In the rows, zero is written as 128.
One hidden turn or mirror swaps the rows below in pairs. Which row is each named row swapped with?
The rows were stretched afterwards, more along some directions than others.
J324: [129 137 160 130  72 128 134 140 124 145 108 138 136 112 127  83 123 168
 129 100 165 119  97]
J508: [132 122 138  97 125 106 139 118 153 126 123 132 103 158 148 157 150 123
 131 144 122 114 157]
J537: [120 129 135 126 143 139 151 135 126 145 129 123 106 109 122 114  54 138
 131 122 100 145 103]
J385: [149 100 108 124 116 132 104 133 107 137 123 141 164 116 126 151 119  92
 135 141 114 134 121]
J927: [153 105 126 153 128  91 111 131 129 107 140 126 105 148 110 145 136 123
 141 145 124 154 116]
J528: [120 119 109 136 135 104 143  89  98 167 124 154 166 114 172 105 177 173
 166 156 116 129 113]
J376: [145  86 131 117 148 127 118 107 135 130 110 130 141 136 125 118  82 149
 157 134 134 161 117]
J614: [126 134 157 130  88 140 145 143 125 142 113 143 136 110 127  83 114 177
 136 109 163 120 103]
J484: [146 116 126 165  84 118 109 144  97 109 141 156 129 128 116 125 113 102
 126 157 144 130 110]
J84: [144 148 166 113  95 116 106 125 122 127 114 121 100 121 133 125 110 112
 112 108 130 122 139]
J557: [123 124 138 141 109 154 157 141 137 150 111 137 140 123 125  85 105 180
 137 117 149 127  88]
J822: [145 119 113 164 125 106 144 101 121 136 131 134 145 106 129  97 152 150
 145 153 149 124  90]
J407: [136 109 139 108 168 108 131  94 135 112 128 110 122 135 132 123 106 163
 169 125 125 156 124]
J585: [151 110 132 161 114  87 112 136 125 104 150 122 106 147 108 148 131 125
 147 146 125 146 125]
J368: [165 121 113 142 142 137 127 107 138 134 129 123 133 102 118 124 117 114
 132 150 118 129 107]
J570: [128 152 131 130 114 104 132 132  93 148 142 122 107  81 125 102  74 138
 130 122 122 134  98]
J353: [127 129 103 111 134 132 135 153 114 140  98 110 103 107 145 111 140 111
  92 109 135 159  93]
J449: [120 133 139 127 140 148 153 131 133 148 122 123 102 107 122 103  55 144
 136 121 105 142  95]
J659: [137 119 138 141 113  93 146 141 146 132 142 118 127 132 107 150 139 150
 155 124 126 118 131]
J184: [113  92 109 176 138 102 147 134 114 131 138 131 191 137 137 128 148 124
 161 164 142 156 113]
J138: [127 106 122  87 140 132 141 116 161 130 109 140 121 160 144 143 151 128
 144 145 119 133 153]
J27: [152  98 104 109 150 150 108 125 125 147  83 121 113 129 146 114 113 102
 114 130  99 179 109]
J224: [157 133 122 122 135 134 121 120 143 141 133 130 127 107 116 147 107  97
 118 139 103 112 117]
J361: [106 127 146 138 149 116 143 132 136 155 117 148 154 120 133 135 146 110
 145 119 124 130 130]
J824: [158 121 120 119 137 131 111 114 134 139 132 130 136 110 122 151 112  96
 127 141 104 116 127]
J74: [112 138 139 172 157  89 147 110 123 125 150 142 141 127 135 114 160 127
 162 149 140 147 119]
J42: [121 102 119  96 137 125 135 128 157 120 112 142 116 161 148 149 163 128
 143 142 126 126 154]
J813: [128  95  99 134 134 130 136  92 119 168  98 171 170 136 159 102 158 151
 156 157 105 140 104]
J603: [ 96 140 132 142 100  92 131 152  88 137 115 142 124 111 157 115 183 124
  99 121 171 112 124]
J836: [154 118 121 164  95 119 101 140 103 109 140 149 123 130 112 128 108 100
 121 154 137 134 114]
J815: [159 118 138 157 107  95 114 137 122 104 148 125  96 136 107 139 122 122
 137 146 124 133 120]
J693: [118 111 107  98 130 142 132 129 137 141 105 156 129 134 147 118 168 133
 146 126 133 136 134]
J398: [143  96 105 134 115 116 102 135  94 137 126 143 173 126 131 155 130  93
 136 152 122 135 127]
J2: [151 108 125 161 117 102 110 141 115 111 141 133 104 140 110 137 122 115
 134 148 126 149 114]
J766: [146 103 145 112 140 125 117  86 141 121 115 121 129 135 129 112  92 155
 168 127 133 157 110]
J945: [153 113 138 153 113  88 132 137 133 118 150 118 103 139 104 153 125 132
 151 150 112 131 132]
J940: [145 137 105 161 134 121 146 104 133 134 140 137 135 102 123 102 144 140
 140 150 138 123  92]
J314: [125 132 131 131 122 126 139 129 102 157 118 124 116  98 131 108  69 133
 127 126 106 141  86]
J674: [135 121 145 111 162 108 125  79 142 114 140 108 122 126 135 119 103 158
 171 122 128 154 126]
J187: [119 134 130 120 148  86 142  72 130 135 152 122 143 124 158 121 164 184
 183 139 127 125 129]
J76: [124 148 165 127  72 112 128 137 117 138 113 132 135 104 126  85 130 159
 126  91 167 113 104]
J714: [160 125 113 130 137 147 119 117 142 139 130 130 139 105 116 141 102  98
 123 143 105 117 116]
J485: [114 125 137 136 122 155 164 150 137 144 115 132 125 116 125  93  84 168
 125 115 137 133  91]
J993: [145 138 161 107 107 106 109 122 132 130 118 114  95 134 141 138 113 107
 114 126 119 121 151]
J687: [119 139 123 138 133  86 144  77 113 156 147 133 159 119 163 112 177 184
 175 148 128 112 117]
J348: [146 125 122 158  81 130 109 154  95 113 140 156 135 120 110 116 100  98
 120 152 151 129 107]
J126: [120 140 147 145  95 136 150 153 129 142 119 134 137 109 121  81 108 175
 135  99 170 126  90]
J804: [155 106 111 124 118 128  98 134 113 135 125 133 152 120 120 156 112  91
 128 137 110 131 129]
J911: [104 136 144 143 134 119 141 136 116 154 114 154 155 105 139 120 145 109
 126 118 136 119 126]
J742: [165 110 112 126 144 135 115 115 135 140 123 128 138 114 124 150 115  99
 128 148  96 123 120]
J620: [106 143 124 128 114 106 140 159  99 132 110 115 106 109 146 110 156 117
  88 117 155 139 107]
J115: [120 147 141 114 157 137 152 133 154 148 135 125 146 101 113 124 118 117
 161 104 116 139 125]
J252: [120 137 129 130 142 115 130 112 126 128 133 152 131 114 130 100 166 134
 175 115 134 154 123]
J575: [119 144 124 135 134  86 148  79 112 151 152 131 155 115 160 117 177 185
 180 143 130 113 123]
J424: [139 117 133 136 102 102 155 140 139 144 137 127 128 122 108 133 128 154
 157 132 121 111 120]
J271: [129 118 148 118 162 101 123  76 137 120 132 103 124 127 140 119 116 164
 175 122 131 154 122]
J744: [122 145 139 121 141 127 155 133 116 138 133 121 104 101 125 113  64 141
 126 123 109 126 104]
J89: [104 145 123 128 113 106 134 164 101 125 113 116 104 104 150 115 163 116
  89 112 160 126 111]
J60: [150  98 102 114 151 152 108 110 121 151  83 139 127 133 150 117 123 107
 127 134  90 173 113]
J843: [117 154 133 141 147 112 133 112 130 129 139 144 127 102 128  93 162 126
 167 114 142 153 106]
J883: [119 132 108 138 141  95 145  82 115 165 139 144 171 114 166 112 174 173
 176 148 122 121 114]
J25: [125 155 140 140  98 131 155 144 142 125 163 128 154 101 106 108  99 123
 159 131 148 115 118]
J269: [127 106 101 136 130 117 137  83 110 176 108 164 173 127 170 102 174 161
 160 161 110 133 102]
J221: [121 128 133 145 113 156 163 145 131 148 114 139 139 116 124  87 103 176
 133 116 152 129  88]

J115 is swapped with J74
J2 is swapped with J824
J407 is swapped with J744

One hidden turn or mirror swaps the rows below in pairs. Which row is each named row swapped with?
The rows were stretched afterwards, more along some directions than others.
J891: [139 164 140 100 144 106 132 145 137 109 133 116 106 123 106 151 131 121
 132 134 106]
J134: [139 168 150 105 144 119 119 139 143 108 147 113 106 133 119 153 137 117
 119 130  95]
J32: [113 152 136 115 136 149 129 126 100 122 173 113 114 123 137 147 130 166
  91  95 148]
J649: [121  97 138 138 144 120 113 115 108 109 160 124  87  78  99 140 165 131
 150 156 194]
J3: [121  93 126 136 139 121 113 119 109 116 162 121  85  81  97 138 151 132
 159 146 190]
J257: [106  77 133 130 105 159 131 116  97 181 166 151 115 107 131 147 130 143
 149 135 139]
J657: [140 131 125 155  65 130 153 141 140 107  86 132 136 114 149 131 104 125
 157 152 134]
J725: [113 109 137 148 132 127 128 134  87 125  71 173 136 116 137 144 106 137
 104 137 132]
J924: [124 154 150 117 151 120 141 145 127 120 140 123 106 130 100 172 119 135
 118 125 107]
J311: [106 151 138 121 131 142 122 124 102 126 166 111 113 128 132 148 134 175
  87  83 147]
J20: [134 127 132 159  78 127 156 143 138 106  99 135 126 122 160 133 109 131
 167 156 145]
J717: [106 140 141 152 119 160 118 111 118 150 158 134  95 167 165 103 126 118
 103  75 107]
J844: [109 105 142 149 145 122 116 130  95 133  78 166 122 113 119 146 129 134
 101 153 142]
J231: [135 131 149 150 141 189 128 141  99 151 148 199 120 123 136 174 132 124
 100 111 130]
J862: [114  74 140 128 106 151 161 128 109 162 140 141 115 113 118 135 133 145
 157 147 140]
J383: [119  99 147 166 143 122 129 134 106 139  78 173 124 118 111 145 121 130
 108 165 145]
J163: [110  70 147 127 100 148 167 133 122 153 126 132 119 129 118 135 137 152
 151 145 126]
J579: [102 128 129 151 120 152 130 120 120 145 139 131 103 168 157 103 132 132
 109  77 103]
J798: [115 146 120 148 130 155 112 100 116 166 162 141  96 163 148 113 111 132
 115  78 118]
J285: [125 133 148 152 110 127  98 138 101 155 128 168 111 100 125 122 172 109
 101 117 128]
J737: [127 159 145 105 151 119 125 138 133 122 151 121  97 127 100 162 119 134
 113 118 104]
J465: [114 112 144 147 133 122 130 137 113 139  66 184 129 122 125 138 121 133
 104 157 125]
J584: [136 114 182 133 146 159 118  90 156 148 169 155  96 111 124 150 149 167
  88 139 109]
J431: [134 167 141 107 166 111 117 137 129 118 152 131  96 124 113 155 132 116
 112 123 102]
J75: [132 137 144 144 140 187 138 139 106 141 128 195 127 127 133 175 125 124
  98 109 115]
J367: [123 108 199 138 149 162 125  95 144 153 167 170  90 127 121 157 153 150
  94 138 104]
J420: [107 111 123 146 135 123 133 138  94 139  71 171 139 109 123 135 117 135
  88 145 134]
J835: [109  76 155 126 108 157 155 128 108 163 141 142 115 125 119 140 131 141
 140 144 138]
J749: [141 137 150 145 146 171 128 150  93 139 123 194 121 123 136 166 146 118
 105 114 127]
J267: [107 139 127 148 128 146 119 110 118 151 154 133  92 156 155  97 128 122
 110  76 104]
J253: [121 138 157 143 114 119 100 137  98 141 120 157 109  93 118 128 180 119
  94 121 129]
J297: [105  84 147 109 110 151 141 127 111 166 146 141 126 132 129 136 127 168
 134 143 115]
J177: [132 117 194 124 152 153 122  99 138 151 154 158  94 120 117 153 154 166
  79 142 106]
J741: [145 140 146 136 134 171 132 151  95 138 135 189 120 112 143 173 138 122
 111 109 121]
J846: [119 105 118 132 146 122 109 110 103 109 161 123  85  83  97 134 149 122
 147 151 187]
J227: [104 126 131 153 127 153  97  96 110 167 181 137  84 144 162 117 126 131
 117  75 111]
J727: [131 134 164 159 105 125 102 137  94 151 125 166 103  99 125 129 177 109
 100 128 124]
J18: [125  83 138 129 105 159 153 116 112 180 146 153 119 122 112 150 117 153
 158 149 146]
J57: [105 136 138 116 143 139 126 134  88 131 167 115 119 106 121 160 131 183
  83  90 152]
J122: [113 119 150 152 129 167 111  99 127 150 176 138  87 169 175 111 124 154
 121  88 102]
J222: [145 119 144 167  75 122 158 128 152 106 104 121 114 112 158 128 114 136
 163 160 130]
J480: [144 120 153 167  81 120 149 128 146 113 107 140 131 121 163 132 114 116
 164 181 125]
J471: [ 92 143 133 116 135 152 134 136  83 128 170 124 120 124 131 157 126 158
  93  79 149]
J892: [139 129 143 161  65 128 143 139 137 114 100 131 130 115 162 134 127 121
 158 162 133]
J444: [136 128 163 137 149 172 123 155  83 139 125 185 124 122 132 181 149 129
  95 113 123]
J864: [127  98 187 129 144 157 126  96 141 155 155 161 102 114 108 160 157 174
  93 154 127]

J420 is swapped with J222
J725 is swapped with J480
J383 is swapped with J657
J122 is swapped with J297
J741 is swapped with J431

